[[131 126 124 120 125 126 122 128 132 120 129 123 127 123]
 [132 122 131 135 127 129 126 130 120 137 128 121 131 126]
 [122 128 118 135 133 129 128 130 122 128 129 117 126 129]
 [126 124 128 131 131 127 124 145 129 118 125 129 130 133]
 [136 127 127 107 133 127 124 121 114 122 129 137 127 121]]
=>
[[122 128 118 135 133 129 128 130 122 128 129 117 126 129]
 [131 126 124 120 125 126 122 128 132 120 129 123 127 123]
 [136 127 127 107 133 127 124 121 114 122 129 137 127 121]
 [126 124 128 131 131 127 124 145 129 118 125 129 130 133]
 [132 122 131 135 127 129 126 130 120 137 128 121 131 126]]

[[150 141 110 153 105]
 [130 150 106 127 101]]
=>
[[130 150 106 127 101]
 [150 141 110 153 105]]

[[133 128 142 117 118 120 139 111 143 126 146 135 117]
 [110 103 112 116 136 118 121 105 109 141 128 101 109]
 [125 126 123 129 128 128 124 129 124 126 123 124 128]
 [122 122 121 137 128 135 124 121 134 121 131 110 119]
 [138 143 138 133 116 133 129 141 143 114 128 144 136]
 [118 118 118 119 123 118 122 118 115 126 120 117 120]
 [117 123 113 128 125 126 117 130 113 124 111 115 127]]
=>
[[110 103 112 116 136 118 121 105 109 141 128 101 109]
 [117 123 113 128 125 126 117 130 113 124 111 115 127]
 [118 118 118 119 123 118 122 118 115 126 120 117 120]
 [122 122 121 137 128 135 124 121 134 121 131 110 119]
 [125 126 123 129 128 128 124 129 124 126 123 124 128]
 [138 143 138 133 116 133 129 141 143 114 128 144 136]
 [133 128 142 117 118 120 139 111 143 126 146 135 117]]

[[132 140 153 136 129 126 125 121 126 134]
 [129 128 129 128 126 128 128 128 127 128]
 [128 128 127 127 128 127 130 128 127 129]
 [126 127 126 127 129 128 129 126 127 128]]
=>
[[126 127 126 127 129 128 129 126 127 128]
 [128 128 127 127 128 127 130 128 127 129]
 [129 128 129 128 126 128 128 128 127 128]
 [132 140 153 136 129 126 125 121 126 134]]

[[ 98 120 142 132 111 151 121]
 [123 122 136 131 128 111 155]
 [138 126 111 143 144 128 132]
 [135 123 114 145 131 130 119]]
=>
[[138 126 111 143 144 128 132]
 [135 123 114 145 131 130 119]
 [123 122 136 131 128 111 155]
 [ 98 120 142 132 111 151 121]]

[[128 118 126 129 133 119 105 131 131 122]
 [128 137 127 126 134 131 105 119 132 134]
 [131 123 130 141 132 130 105 135 125 142]
 [127 123 134 134 146 123 105 127 133 139]
 [127 128 122 125 132 120 105 124 123 125]
 [126 124 118 133 122 119 105 136 124 123]]
=>
[[126 124 118 133 122 119 105 136 124 123]
 [127 128 122 125 132 120 105 124 123 125]
 [128 118 126 129 133 119 105 131 131 122]
 [128 137 127 126 134 131 105 119 132 134]
 [131 123 130 141 132 130 105 135 125 142]
 [127 123 134 134 146 123 105 127 133 139]]

[[113 157 133]
 [116 152 120]]
=>
[[116 152 120]
 [113 157 133]]

[[131 126 131 130 128 128 129 130 130]
 [140 109 129 141 127 118 126 125 127]
 [152 126 112 128 133 125 116 138 122]
 [144 105 115 123 141 122 124 123 146]
 [138 112 123 116 134 137 134 122 147]
 [119 145 134 130 117 129 131 132 114]
 [144 121 110 120 136 129 119 134 137]]
=>
[[144 121 110 120 136 129 119 134 137]
 [152 126 112 128 133 125 116 138 122]
 [144 105 115 123 141 122 124 123 146]
 [138 112 123 116 134 137 134 122 147]
 [140 109 129 141 127 118 126 125 127]
 [131 126 131 130 128 128 129 130 130]
 [119 145 134 130 117 129 131 132 114]]

[[134 152 140 129 128]
 [130 142 148 130 128]
 [128 150 141 128 129]
 [133 153 136 128 125]
 [129 136 153 133 126]]
=>
[[133 153 136 128 125]
 [134 152 140 129 128]
 [128 150 141 128 129]
 [130 142 148 130 128]
 [129 136 153 133 126]]
---
[[126 146]
 [126 147]
 [126 144]
 [126 143]
 [126 141]
 [125 150]]
=>
[[146 126]
 [147 126]
 [144 126]
 [143 126]
 [141 126]
 [150 125]]

[[105 128 122 123 139 140 119]
 [105 127 127 128 127 129 128]
 [105 125 108 128 114 136 125]
 [105 151 113 137 139 122 136]
 [105 125 108 128 114 136 125]
 [105 128 127 127 127 128 128]
 [105 128 125 117 132 134 130]
 [105 128 126 128 127 129 128]]
=>
[[128 122 123 139 140 119 105]
 [127 127 128 127 129 128 105]
 [125 108 128 114 136 125 105]
 [151 113 137 139 122 136 105]
 [125 108 128 114 136 125 105]
 [128 127 127 127 128 128 105]
 [128 125 117 132 134 130 105]
 [128 126 128 127 129 128 105]]

[[153 110]
 [148 115]]
=>
[[110 153]
 [115 148]]

[[133 139 120 112]
 [113 152 132  98]]
=>
[[139 120 112 133]
 [152 132  98 113]]

[[142 105 122 124]
 [132 124 131 128]
 [139 106 122 124]]
=>
[[105 122 124 142]
 [124 131 128 132]
 [106 122 124 139]]

[[117 139 124 107 142 144]
 [122 132 128 115 133 130]
 [135 130 126 122 133 130]
 [116 129 134 131 118 132]
 [101 115 124 140 115 121]]
=>
[[139 124 107 142 144 117]
 [132 128 115 133 130 122]
 [130 126 122 133 130 135]
 [129 134 131 118 132 116]
 [115 124 140 115 121 101]]
